128 stands for zero in the data rows.
Here are some numbered points:
150| 92|144|155|138|  0| 55|143|142|140| 29|149 0
126|103|123|158|123|141|120|110|137|149|146|133 1
103| 95| 78|183|137|161|126|147|131|156|151|123 2
114|130| 70|117|160|151|143|132|148|148|155| 98 3
 67|177|117| 98|135| 79|156|159|129|133| 95|134 4
109|115|131|163|113|142|134|125|113|120|139|115 5
 89|148| 80|123|130|143|155|135|126|139|144|114 6
159|144|180|142|110| 36| 77|125|118|105| 30|165 7
 79|104| 31|169|164|175|147|137|152|183|165| 94 8
110|150|167|109|114|125|171|124|111|130|157|128 9
213|150|232| 70|106| 70|107| 99|134| 46|114|140 10
114|178|180|103|124| 77|120|113|103|113|115|156 11
109|139| 81|122|160|188|180|108|134|129|189|120 12
161|145|170| 82| 94| 58| 75|166|112|118| 56|181 13
164|153|202| 63|111|121|123|107|131| 91|129|130 14
110|159|128|137|108|144|116|149| 95|115|110|138 15
122|134|185|128| 79|129|114|105|128|142|157|154 16
168|103|191|142|116|111| 91| 93|127|125|106|154 17
117|114| 55|149|183|190|172|143|134|144|162| 99 18
149|132|134|132|119|149|126| 98|133|119|131|137 19
 99|173|145| 84|163|164|232|120|111|109|193|124 20
121|116|151|138|120|109|125|101|132|158|131|134 21
165|186|178| 79|177|107|205|146| 53| 27|111|108 22
129|128| 96| 94|178|153|180|133|117|107|141|108 23
133|140|184|102| 98| 49| 85|130|133|141| 67|166 24
 98|102| 71|192|117|190|132|132|130|165|174|120 25
111|104|111|162| 95| 82| 83|158|121|141| 77|125 26
180|142|195| 74|147| 18|113|147| 85| 40| 71|108 27
153|107|102|149|139|167|124|145|133|128|127|132 28
137| 99| 90|169|154|176|146|148|122|123|139|119 29
130|129|160|105|124|127|112| 91|148|145|150|130 30
163|124|159|106|128|124|129|125|121| 94|109|122 31
180|138|183| 95|122| 95|101|104|126| 76| 93|129 32
 96|159| 88|106|167|166|201|142|122|124|181|108 33
130|112| 84|145|156|168|143|132|131|156|148|117 34
171|177|183| 30|179| 81|146|118|112|104| 92|142 35
103|106| 67|177|146|156|126|148|143|164|150|122 36
176|127|153|136|135|136|142| 97|127| 68|139|126 37
132|110|107|148|145|146|120|141|132|154|120|127 38
121| 87|169|144|132|  9| 77|136|101|121| 77|115 39
103|129| 68|145|165|136|141|136|133|146|134|102 40
157|145|171| 86|128|151|135|100|146|127|161|150 41
113|136|109| 94|138|139|120| 92|149|178|167|142 42
 98|112|106|155|115|138|125|115|131|156|155|118 43
134|132|118|123|137|176|184|106|128|122|168|117 44
120|144|130| 74|130|121|104| 77|150|184|163|155 45
 96|126|154|100| 64|135|103|128|152|179|102|188 46
 75|120| 68|139|136|170|161|137|122|151|174|108 47
139|124|113|158|140|144|140|114|136|118|140|142 48
107|132| 60|128|176|186|194|136|131|126|178|100 49
108|104| 94|168|125|164|136|114|139|157|160|123 50
107|130| 51|143|158|193|166|126|149|147|187|105 51
107|128| 52|120|170|174|161|131|153|155|173| 94 52
139|107|147|136|129| 94|142|146| 97| 80|115|118 53
 89|107| 99|197| 86|171|124|114|130|170|163|127 54
120|113| 62|152|182|177|158|143|132|142|153|105 55
 87|114| 40|166|184|191|178|143|149|157|180| 94 56
 74|129| 77|119|141|126|170|156| 92|119|114| 90 57
102|102| 91|178|116|165|137|125|140|172|161|124 58
 70|113| 67|152|134|152|138|137|141|175|139| 96 59
103|135| 87|130|145|136|152|140|129|134|144|120 60
107|113| 89|169|101|179|123|123|143|172|157|128 61
110|118|113|158|110|157|134|102|134|154|165|126 62
166|121|203|114|100|112| 92| 75|150|127|151|170 63
145|109|155|131|133|  0| 53|161|141|142|  6|155 64
155|125|176|107|121|113|115|108|124|112|116|130 65
112| 98| 98|194|103|162|118|135|140|169|149|137 66
107|119|111|142|139|141|149|124|123|136|140|110 67
129| 96| 79|171|128|170|116|147|149|153|125|134 68
 88|104| 51|163|143|165|132|139|151|175|161|107 69
116|136|118|127|125|133|140|151| 95|112|116|126 70
 99|142|141|112| 84|146|139|131|118|136|121|140 71
100|112| 82|161|121|173|147|147|139|158|164|122 72
 89|144|111|134|122|132|146|113|131|149|150|142 73
186|133|207| 86|110|121|112|101|122| 78|123|139 74
187|137|202| 65|116|114| 99| 88|145| 90|128|137 75
108|137|157| 89| 85|112|100|131|139|144| 86|163 76
168|190|214| 63|107|130|125| 80|151| 91|158|162 77
168|174|200| 81| 98|122|117| 99|138| 95|131|161 78
 77|124| 97|162| 98|170|165|109|124|151|186|113 79
100|113| 71|175|172|185|174|151|124|128|163|105 80
123|109|107|158|136|112|118|142|124|136|111|133 81
 92|130| 62|129|167|194|195|127|143|146|200|101 82
187|145|192| 33|103| 68| 59| 98|170|111| 77|122 83
150|118|122|148|142|151|140|122|128|121|128|119 84
 60|108|183| 96| 42| 47| 40| 96|164|195| 56|161 85
102| 95|118|198| 87|150|108|131|136|169|140|149 86
113|133| 73|132|133|190|147|125|137|143|163|102 87
125|135|134|122|126|165|164|122|115|121|156|136 88
131|116|169|138|100|135|102| 98|125|143|138|148 89
 97|105| 96|139|113|102| 83|131|165|188| 89|139 90
116|123|105|145|122|167|162|118|129|143|159|117 91
194|156|202| 82|116|109|129|109|108| 48|112|132 92
135|155|142| 74|146|126|139|130|119|136|124|129 93
103|131|162|115| 86|149|135|113|111|126|152|127 94
153|172|142| 42|178| 84|180|166|118|114|100|129 95
135|121|194|108| 56|122| 71|100|150|145|119|155 96
178|115|153|132|124|121| 96| 86|146|108|133|137 97
159| 90|155|145|161|  0| 51|154|132|135| 17|144 98
149|145| 84|108|116|198|152| 96|156|112|169|104 99
117|118| 69|141|172|167|166|142|127|125|157| 95 100
154|175|177|120|103| 29| 64|155|136|125| 32|190 101
198|182|169|118|101| 14| 67|172|150|127| 18|234 102
173|137|127|112|142|142|140|139|113| 61|113| 98 103
119| 99| 98|190|124|160|118|118|143|151|146|138 104
131| 95| 93|179|120|160|110|161|140|134|117|136 105
119| 93| 85|197|121|159|107|142|149|162|145|134 106
138| 96| 77|182|165|165|129|141|159|163|145|148 107
101|103| 74|175|149|156|135|165|137|145|144|117 108
110|107|147|165| 91|132|112|109|127|155|148|139 109
163|136|198| 81|104|128|104|110|140|112|149|142 110
157|147|116|123|141|168|169| 99|124| 55|139| 99 111
128|123| 93|148|131|177|149|105|142|135|167|126 112
140|111|131|147|127|162|133|120|132|145|145|145 113
115|105| 69|171|164|183|153|133|139|147|163|112 114
178|156|234| 52|183|  0|124|125| 96| 87| 38|138 115
 95|133| 71|126|155|179|187|135|117|128|170|103 116
109| 82| 52|197|129|161| 93|158|165|181|141|121 117
141|119|140|140|130|148|138|120|113|113|117|129 118
101|122| 67|122|158|147|139|129|148|163|159| 99 119
 82|116|115|169| 94|153|159|108|124|153|178|114 120
160|129|141|126|116|129|111| 75|154|107|134|151 121
116|101|114|136|117|120| 99|133|154|177| 89|151 122
195|158|207| 80|116| 73|107| 98|125| 62| 94|140 123
120| 98|153|150|152| 12| 98|115|131|142| 74|137 124
120|105|155|157| 94|122|103|110|128|156|132|147 125
147|162|206|101| 86| 41| 58|139| 88| 74| 32|160 126
130|118| 90|154|130|175|134|134|130|131|137|113 127
100|107| 76|174|146|175|150|125|131|153|166|115 128
 95|155| 99|115|138|135|163|137|127|143|152|123 129
106| 91| 99|162|142| 94| 93|128|156|167|107|141 130
142|102|131|181| 86|154|104|134|132|146|122|154 131
180|222|173| 91|153| 59| 96|216| 67| 55| 24|183 132
125|131|120|127|148|171|157|130|135|147|159|127 133
112|124|115|144|109|161|163|109|125|137|161|115 134
100|128| 88|132|173|159|192|134|130|126|162| 96 135
193|135|237| 59| 97|109| 97| 96|124| 76|125|143 136
118|122|103|145|138|152|136|140|130|165|147|132 137
133| 98|127|132|125|123|100|130|139|169|102|149 138
169|182|149| 76|137|106|135|144|126|107|118|156 139
122|158|188| 79| 96| 75|100|158| 91|116| 99|138 140
162|111|155|136|133| 84| 96|109|125|113| 92|140 141
115|133|166|122| 82|145|102| 83|131|150|156|154 142
174|148|229| 29|176|  0| 86|130| 87| 77|  0|114 143
 85|105| 53|171|145|192|157|131|140|164|187|110 144
101|101| 53|181|151|177|120|147|158|179|161|114 145
135|133| 91|150|144|163|149|127|129|103|147|101 146
163|151|157| 92|143|133|163|124|119| 70|128|118 147
190|146|255| 50| 82|104| 83|100|135| 92|133|154 148
147|104| 93|162|134|160|116|141|147|151|130|130 149
 83|111| 43|166|159|196|162|136|157|180|186|110 150
118|139| 99| 78|162|122|140|135|135|137|130| 95 151
119|136|113|121|158|167|192|118|103| 91|159| 92 152
 95|187|100| 91|175|116|177|168|117|118|123|124 153
175|124|165|123|127|121|113| 87|128| 95|125|138 154
110|112| 68|154|153|180|154|126|141|149|175|117 155
157|126|150|131|107|101| 79|158|116|134| 79|151 156
120|126| 85|144|158|182|165|133|132|137|162|111 157
 99|125| 68|143|154|185|173|130|141|144|183|105 158
122|144| 93|133|168|142|145|162|116|119|123|124 159
 82|103| 77|175|139|157|146|122|129|160|154|100 160
 76|102|156|120| 61| 42| 48|157|138|179| 75|142 161
126|150|191| 60| 95| 69| 85|128|157|166| 62|183 162
153|141|137|114|152|129|132|123|123| 91|124|103 163
101|165|104| 85|174|158|197|135|103| 88|159|104 164
125|123|255| 92| 20|105| 67| 96|142|155|136|175 165
130|118| 81|158|150|189|165|145|127|130|153|118 166
167|109|169|150|107|120|102|125|107| 99| 82|141 167
 92|136|104|115|133|164|184|123|112|115|161|110 168
167|155|140|124|131|109|116|147|102|113|108|161 169
147| 81|205|144| 99| 65| 81| 94|146|156|108|172 170
168|143|220|110|108|109| 99| 80|136|121|149|179 171
161|173|152|124|114| 79| 95|179|109|110| 78|176 172
133| 87|175|141|176|  0| 82|164|109|110|  0|116 173
 97|102|120|159| 94|111|104|141|107|138|117|112 174
131|119|161|112|111| 70|113|130|116|133|109|127 175
 92| 94|111|139|132| 82|112|157|119|158|122|122 176
137| 96|158|145|144|  0| 73|147|117|120| 44|128 177
101|113|129|125| 98|106|122|144|126|139| 84|142 178
110|129|138|125| 91|124|101|121|144|159|145|122 179
104|117| 69|160|123|175|125|136|145|165|151|125 180
130|148|153|108|145|116|123| 96|147|156|166|132 181
187|139|202|143|130| 16| 81|124| 82| 78| 35|149 182
176|156|219|130|108|  0| 66|118|106| 80|  0|176 183
106|118| 84|148|139|177|152|119|134|143|180|119 184
133|117|109|153|137|154|138|143|127|131|139|129 185
 51|143|186|126| 31| 13| 50|111|139|155| 37|164 186
134|116|102|127|144|166|137|152|114|111|115|114 187
142|107|120|155|123|170|129|127|132|151|143|148 188
 95| 94| 91|187| 92|151| 96|137|146|172|136|127 189
153|148|180|118|119| 79|103|105|124|106| 99|166 190
119|146|109| 83|151|158|168|123|132|142|154|124 191
152|105|131|169| 92|158|106|127|122|110|105|133 192
142|109|122|150|130|156|128|138|119|121|132|126 193
110|177|131| 77|149| 23|112|183|130|118| 37|153 194
 89|114| 88|152|137|156|152|111|134|147|165|100 195
134|114| 81|152|133|186|158|128|140|122|155|106 196
 69|101|148|116| 71| 55| 81|123|129|183|103|126 197
133|115|154| 84|129| 34| 85|148|136|158| 34|139 198
116|180|144| 74|169| 75|165|164|101|116|106|122 199
 96|119| 86|141|140|123|141|147|130|152|149|117 200
 79|114|184|105| 36| 62| 32| 94|163|182| 63|176 201
161|188|194| 62| 82| 94|104|102|132| 69|103|146 202
151| 92|123|166|105|152|100|145|136|147|105|167 203
172|118|187|102|111| 80|107|122|104| 72| 95|131 204
101|113| 73|161|142|184|158|129|140|159|169|114 205
162|113|109|165|125|171|126|125|131|108|127|125 206
121|113| 83|159|149|185|158|135|135|142|163|115 207
141|128|133|148|108|104| 91|136|113| 96| 88|136 208
149|104|121|169|120|152|120|130|129|132|110|142 209
139|128| 80|131|137|169|125|121|159|154|158|125 210
110|111| 76|151|157|168|146|134|154|158|161|116 211
130| 84|180|144|148|  0| 86|129| 86|105| 78|111 212
 95|116| 99|138|129|143|133|132|134|154|133|103 213
 90| 95|135|181| 96|107|106|117|134|182|133|134 214
178|156|153|136|145| 10| 87|121|105|117| 89|188 215
146| 96|167|172| 77|148|101|131|124|139|107|170 216
Which three points above are nearest to each new point? Their numbers follow each, nearest first.
130|162|182| 63|118|147|153|101|137|121|166|137 41 9 14
142|121|165|156| 82|139|104|132|121|144|125|160 216 125 89
141|111| 94|144|162|150|140|132|142|140|136|115 34 185 38
140|179|207| 70|137|162|217|105|110| 90|168|137 20 147 9
 89|160|132| 89|174| 76|161|167| 98|116|130|110 199 153 4
113|121| 93|165|104|168|106|134|139|167|144|133 61 66 180
132|113|104|157|141|159|135|139|125|132|138|132 185 193 28
133|117|117|149|137|156|146|113|128|123|139|119 84 48 185
106|127| 88|156|135|168|141|132|129|128|149|117 127 91 207
 90|102| 41|179|163|197|158|143|159|173|174|109 150 144 8
 80| 99| 93|168|135| 67| 99|151|124|158|134|112 176 130 174
 70|108| 70|149|133|138|130|144|137|175|137|100 59 213 200
156|101|160|149|128| 91| 91|124|118|116| 90|137 141 167 208
140|149|131|103|156|133|153|134|117|101|111|116 163 93 147
 69| 77|119|153|121| 46|111|155|105|130| 95| 86 176 26 174
 59|137| 60|147|137|161|158|109|143|166|192|119 47 195 144
145|123|111|163|139|157|137| 98|151|118|152|149 48 112 113
112|130|113|134|113|149|125|102|145|166|165|128 62 43 73
129|117|154|113|104| 74|103|138|123|148|102|138 175 178 156
124|122|219|105| 47|104| 81|112|134|143|119|163 96 165 16
172|152|212| 39|127| 37| 68|103|150| 99| 52|150 83 123 24
122|123|166| 97| 98| 48|107|141|112|137|100|123 175 140 24
170|169|211| 98|127|  2| 84|127|105| 91| 21|168 183 182 126
134|111|174| 75|119|  9| 60|141|150|169| 11|149 198 64 24
142|133|106|115|113|178|110|112|150|152|150|135 210 113 188
112|123|132| 72|145| 27| 90|188|134|157| 81|146 198 194 24
101|128|161|116| 97| 70| 90|125|120|156|102|132 175 197 76
156|150| 94| 97|127|176|145|108|152|103|156| 97 99 146 44
 85| 96| 89|187|110|166|144|110|142|169|174|116 58 50 54
173|151|143|122|135|116|128|149|106| 82| 85|141 169 31 103
141|127| 95|116|124|182|117|119|145|148|150|128 210 112 127
172|181|177| 67|124| 93|123|140|122|113|114|168 139 78 14
129|140|205|126|100|131|148|102|120|129|156|163 16 9 89
116|119|122|155|131|150|149|129|109|103|136|103 5 67 193
158|136|144|112|140|149|137| 88|140|122|134|131 19 121 41
112| 91|121|129|113| 79| 79|118|163|180| 71|133 90 122 130
141|139|179| 84|143| 95|139|112|129|122|120|157 65 93 190
142|127|211|103| 50| 92| 47|104|149|145| 93|158 96 165 24
186|108|223|151|102| 86| 77| 92|119|121|103|171 17 170 63
 73|182| 95| 75|156|108|197|155|140|134|123|120 153 4 129
117|160|186|101|108|119|173|115|118|134|170|132 9 94 41
 88|124|185|118| 44| 95| 69|107|146|185|141|144 96 197 179
179|141|176| 58|106| 94| 76| 96|163|114| 95|126 83 75 32
 87| 87|138|179|100| 94|109|123|127|175|132|135 214 109 125
142|125| 95|128|157|160|159|103|141|117|151|105 146 44 112
 93|151|107|122|137|131|166|132|122|134|153|124 129 6 60
127|115| 89|137|142|141|107|134|152|172|126|122 38 149 137
116|136|152| 90|114|100|105|133|155|165| 92|163 76 178 46
126|164|163| 78|126|140|181|130| 95| 65|116|112 147 103 163
108|106| 95|171|121|163|137|120|131|148|153|118 50 58 62
136|103|121|167|132|162|138|132|116|127|129|125 193 185 84
 78|152|129|110|132|139|176|121|105|109|154|108 168 129 9
129|104| 86|174|109|174|108|146|144|151|128|136 68 105 149
128|132|106|117|117|166|123|119|147|165|159|136 210 137 42
149|136|140|124|150|130|130|118|117| 90|126|109 163 31 118
163|218|220| 28| 72| 86|108| 96|137| 52|102|149 202 123 78
155|118|144|174|106|149|129|121|108| 96|110|138 192 118 209
145|102|189|174| 70|137|112|132|106|135|117|180 216 131 125
154|182|231| 59|108|145|149|100|127| 98|153|157 77 78 14
191|134|205| 72|114|110| 97| 89|137| 96|125|143 75 74 136
108|135|125|123|112|156|144|121|118|130|157|108 134 88 91
 86| 99|106|175| 86|139| 85|126|151|190|126|144 189 86 214
121|172|141| 66|154| 72|127|165| 99|104|103|112 199 95 93
145|128|151|148| 86| 75| 59|134|108| 91| 66|149 208 156 7
111|137| 50|136|158|193|165|123|150|140|193|108 51 158 52
123|136|154|117| 94|146|129|109|113|114|146|118 94 19 71
 90|123|134|134| 74|148|119|118|125|146|129|132 71 179 94
 94|169|118| 85|152|  0| 93|177|146|131| 16|148 194 198 64
220|155|235| 65|115| 72|102| 95|147| 63|124|147 10 123 136
107|120| 70|149|123|172|127|122|144|153|144|112 180 50 127
 95|119| 75|163|137|193|164|132|129|156|176|117 205 128 155
115|116|151|154| 94| 89| 88|107|128|149|125|146 125 21 109
109|139|167|122|107| 78|121|123| 98|112|116|135 175 11 190
 74|118| 68|149|117|159|126|124|151|193|144|113 59 180 69
145|119|151|102|107|115| 92| 90|149|128|144|114 30 97 65
111|144|100|127|152|177|203|128|125| 82|158| 87 152 168 135
160|135|181| 85|146| 52|123|100|120|114| 76|148 190 32 204
191|146|219|  0|154|  0| 61|145|101| 74|  1|110 143 115 27
176|135|204| 81|104|121| 95|113|138|111|136|147 110 75 74
171|112|118|151|156|149|121|144|125|138|115|151 28 209 38
131|105|167|150| 93|132| 99| 78|127|132|149|153 89 125 142
183|145|181|108|143|103|118| 86|129| 92|126|141 154 32 65
109|108|158|140|104| 66| 87|115|121|144|113|119 175 21 125
 80|119|103|136|113|133|121|118|141|178|157|116 43 213 73
115|137| 98|118|158|149|156|147|128|139|131|117 60 159 129
142|116|175|121|103|117|108|115|120|110|127|122 65 31 89
128|140| 75|115|124|195|158|104|151|124|174|103 99 87 112
149|106| 91|130|134|165|109|126|154|163|117|135 149 38 28
144|114|175| 57|134|  0| 67|149|145|162|  0|141 198 64 98
 80|165| 95|117|152|133|178|150|115|118|149|118 129 6 60
 72| 91| 76|182|135|145|145|132|134|161|148|101 160 59 2
112|136|152|106| 79|119| 92|111|147|158|143|123 179 142 30
127|144|181| 89|105| 96|130|141| 97|114|115|131 140 175 11
126|173|196| 15|131| 85|131| 99|143|145|103|150 35 14 162
 88|127|156|156| 48|139|101|110|121|166|149|149 109 125 142
 99|122|181|138|114| 35|133|152| 97|134| 97|138 175 39 124
187|148|156| 80|138|142|137|107|128| 48|126|107 147 103 37
118|137|108| 85|118|176|149|105|136|131|146|124 191 88 133
 95|160|134| 90|177|  0|114|192|123|131| 38|141 194 198 177
161|117|166|127|133|128|117|116|114| 94|115|123 31 65 154
134|124|157|116| 82|134|102|151|124|148| 78|182 76 156 46
 97|116| 50|102|177|164|174|123|151|154|146|102 52 3 119
120|102| 83|174|126|166|115|148|154|162|129|138 68 106 149
 95|101| 60|187|130|190|140|137|147|169|167|117 25 145 144
138|130|133|144|147| 61|105|127|113|125| 93|141 141 175 208
137|153|151| 84|128|120|134|132|112|106|117|124 93 31 163
194|159|185| 87|129|122|144|115|115| 51|116|125 92 147 74
110|110|111|156|135| 94|115|144|119|139|105|130 81 176 174
 90|150|157|122| 94|107|131|129|104|119|126|138 71 94 15
149|134|158| 88|122|127|120| 96|141|125|140|123 30 65 41
157|163|222| 72| 98|114|116| 92|133|102|132|167 78 14 77
177|153|206| 37| 89| 72| 71|117|143| 97| 96|128 83 202 123
 87|193|119| 78|185|100|187|162|100|110|132|113 153 199 164
159|165|206| 63|103|113|134|132|108| 83|123|138 14 78 92
 77|131|138|145| 91|120|103|119|123|156|149|119 179 109 43
135|120| 79|136|140|183|126|132|152|174|149|130 210 34 180
128|106|138|135|156| 68|147|167| 84| 81|116|110 53 70 175
130|126|111|152|148|162|162|126|117|106|138|108 146 84 185
199|146|145| 85|126|150|140|148|124| 40| 97|107 103 147 31
143|139|255| 66| 30|100| 55| 97|146|152|140|165 165 96 148
125|118| 64|141|180|190|182|138|141|142|163| 94 18 55 100
115|116|141|164| 87|119| 91|126|128|138|104|150 125 131 109
124|108|106|160|137|142|127|135|142|128|143|117 185 193 38
144|124|146|130|143|135|147|114|119|126|139|142 118 19 84
 86|130|123|117|100|114|128|141|108|146|133|119 71 174 179
180|140|168|112|144|117|123| 94|127| 90|123|135 154 65 31
132|109|121|150|123|144|113|136|145|169|114|165 138 203 122
142|107|152|145|124|138|128|116|115|133|118|135 118 193 19
139|152|226| 68| 87| 64|116|145| 84| 97| 94|139 140 204 11
 47|137| 85|139|119|144|172|141|112|154|174|108 47 6 79
 93|111|119|168|101|113| 94|129|127|161|120|113 174 214 43
126|120|164|136| 96|129|118|100|111|125|144|145 89 16 94
130|123| 85|127|126|183|122|125|149|167|162|137 210 180 112
113|169|176| 96|122|123|184|124|118|127|171|132 9 88 94
145|155|136| 87|154|140|189|132|110| 60|141|102 147 111 164
155|207|255| 21| 96|136|148| 89|132|100|161|172 77 78 14
146|115|152|161|128| 62|111|106| 91| 99| 89|123 141 208 53
 96|106| 63|165|143|174|135|129|152|178|161|111 69 145 180
129|106| 90|182|140|178|157|137|128|114|145|116 29 166 196
119|121|159|145| 80|157|112| 83|125|137|157|153 142 89 16
117|172|116|120|114|136|121|154|100|106| 93|139 15 70 169
 89|109|156|182| 61|138|105|108|111|162|159|147 109 125 86
 86|108| 65|154|145|160|135|123|148|176|161|109 69 59 160
142|102| 99|162|148|178|153|151|115|114|127|136 29 28 185
 83|132|136|127| 59|161|124|114|119|144|123|140 71 94 179
176|194|181|117|127| 74|134|184| 60| 43| 54|180 132 172 126
130|114|113|151|139|161|143|137|119|128|142|122 185 193 127
135|151|103| 59|182|115|151|129|138|128|139| 87 151 23 93
168|149|165| 92|186|  0| 87|179| 95| 99|  7|129 173 194 143
171| 99|155|170|104|136|102|117|108| 98| 92|140 167 192 208
112|126| 81|135|170|155|154|145|135|129|160|107 100 157 3
 84|106| 97|151|117| 89|114|137|116|156|109|120 176 174 81
120|152|106| 91|154|155|177|142|133|134|154|131 191 129 133
 95|151| 79| 97|177|186|219|133|127|130|195|100 33 49 82
133| 96| 81|174|123|173|116|148|150|153|128|139 68 149 105
 93|120|136|160| 72|140|107|113|133|162|169|138 109 179 62
160|191|197| 60|133|139|154| 82|146| 88|161|159 77 78 41
133|156|203| 88| 65| 32| 35|160|155|139| 12|208 101 13 102
119|122|174|102| 56|103| 68|105|146|166| 97|152 96 76 46
131|163|165| 43|136|111|140|107|139|132|114|135 93 139 14
164|117|182|161|120| 21| 90|102| 77| 87| 60|134 182 212 7
164|112|175|162|119| 52| 96|107| 88| 93| 71|136 141 167 182
156|148|255| 63| 47| 89| 56| 99|149|141|136|178 165 148 96
110|146|148|110| 94|147|140|116|110|117|154|107 94 9 71
 96|101| 61|188|130|188|138|138|146|168|164|118 25 145 128
163|146|133| 96|139|109|114|128|135| 90|121| 97 163 31 103
136|109|131|152|124|163|136|103|125|133|144|133 113 1 188
103| 98|131|200| 69|152|103|133|130|154|130|152 86 131 66
 96|126| 63|138|157|185|175|138|135|145|178|108 158 51 116
124|114|104|147|134|159|144|129|139|164|141|124 137 34 185
 99|126| 61|136|159|186|177|138|138|143|178|107 158 51 49
134|122|162|130|110|137|113| 99|126|130|139|139 89 19 30
185|123|187|118|132|117|106| 86|128| 87|130|140 154 97 74
163|183|109| 86|157|123|137|175|142|130|112|172 139 169 93
 99|125| 63|113|163|139|132|133|155|176|158|101 119 3 52
147|129| 94|147|149|182|167|131|123| 99|140|105 146 196 166
106|124| 88|126|128|155|132|130|136|147|134|107 213 60 67
164|128|133|136|131|147|128| 93|142|100|143|124 19 37 121
139| 98|149|140|156|  0| 78|172|114|137| 75|137 177 39 124
176|131|144|129|131|139|120| 92|138| 78|137|120 37 154 97
136|137|142|142|146| 19| 91|123|108|120| 77|140 124 177 39
 64|123|202|149| 51|  0| 66|116|101|141| 70|147 186 161 197
154|137|157|138|112| 34| 80|152|106| 94| 39|163 7 101 182
151|112|157|127|124|139|124|120|112|126|116|136 118 65 19
122|113| 83|138|164|170|156|132|133|151|142|118 34 157 211
162|110|181|116|102| 72|106|134| 92| 70| 85|129 204 32 167
148|140|145| 97|142|142|165|137|114| 92|134|129 147 163 31
132|121|105|141|120|138|111|134|151|150|115|132 38 149 138
 97|118|100|140|131|141|133|126|135|148|137|104 213 67 43
111| 91|136|148|138| 57|138|171| 88| 88|103|108 53 176 175
115|114| 72|164|137|177|127|139|134|156|152|114 180 36 72
146|152|124|130|119| 72| 98|183| 97| 94| 52|151 172 156 208
108| 95| 44|182|154|189|129|145|161|182|164|121 145 69 36
154|154|182| 63|119|128|133|110|131|104|133|131 14 110 78
122|129|154| 79|139| 26| 87|170|122|129| 63|146 198 194 24
146|115|206|109|137|  2| 91|122| 96| 91| 85|121 212 39 182
 72|143| 89|132|130|137|141|105|146|173|169|136 73 43 195
156|161|168|105|176|  4|129|165| 70| 35| 78|113 27 115 182
134|115|125|147|116|148|111|116|137|152|143|138 1 113 188
 85|114| 77|148|140|158|150|122|136|151|168| 95 195 47 160
123|125|180|142| 76|134|109|116|122|139|153|162 16 89 142
102| 98|142|165| 72|101| 94|138| 97|130|103|116 174 26 178
154|153|211| 51|101|122|123|122|116| 85|133|136 14 78 74
105|102| 56|180|145|172|116|142|165|194|159|138 145 36 69
148|138|148|103|152|123|136|117|136| 99|138|105 163 31 147
122|167|101| 92|126|178|172| 85|150| 87|159|109 99 44 111
157|140|126| 93|148|150|139|105|137| 86|148|103 163 147 111
197|207|160| 99|139| 64| 75|192| 90| 76| 43|198 132 172 13
119|133|159|106|108| 87| 99|117|124|133|111|125 175 65 21
188|145|145| 77|108|150|123|138|122| 49| 87|103 103 31 147
144|190|178| 65| 97|110|123|106|136| 75|119|136 202 78 14
 87|117|103|143|122|136|134|119|134|167|152|118 43 213 200
110|147|182| 98| 69| 62| 70|139|135|146| 63|169 24 162 76
101|124| 78|139|145|180|177|123|137|157|181|107 158 184 205
178|211|180| 79|139| 73|111|191| 63| 26| 28|165 132 27 126
144|142|112| 89|148|147|146|110|143| 98|145| 92 163 151 23
 94|102| 87|177|112|160|131|117|140|169|164|120 58 50 61
105|105|136|165|109|139|130|121|114|131|133|126 5 109 1
 76| 76|160|124| 81| 19| 79|194|102|163| 77|123 161 197 39
 87|108|143|152|130| 17|110|138|121|152| 80|116 124 39 177
194|151|171|147|138| 53|102|104| 90| 73| 60|148 182 7 204
100|136|101|104|146|113|119|146|136|145|129|114 151 60 200
149|157| 90| 98|158|178|175|118|131| 51|146| 75 111 152 23
148|124|129|129|126|158|127|125|145|139|141|137 113 19 188
160|187|230| 73|103|  3| 55|134| 69| 48| 17|155 126 183 182
128|143|144|103|144| 25|117|187|102|107| 72|143 194 172 198
 80|112|153|122| 56| 90| 54|105|161|181| 82|162 201 85 197
175|154|126|107|155|174|179|145|125| 52|153| 94 111 103 147
148|145|130| 89|153|123|143|113|133| 98|141|102 163 147 93
 90|107| 93|126|127| 99|105|155|128|161|127|109 176 200 213
108|112|100|144|149|112|140|130|126|126|124|105 67 81 200
190|160|201| 53|129| 57|147|162| 62|  5| 67|113 27 92 22
104|114| 93|164|125|169|143|112|141|159|172|120 50 58 184
 87|118|135|153|114| 87|116|138|105|136|101|104 174 176 178
 84|123| 87|142|134|138|153|158| 97|115|128| 89 57 60 6
148|153|108| 76|143|171|182|127|109| 43|128| 86 111 103 147
133|120|124|126|151|122|145|153|108|108|116|115 70 187 159
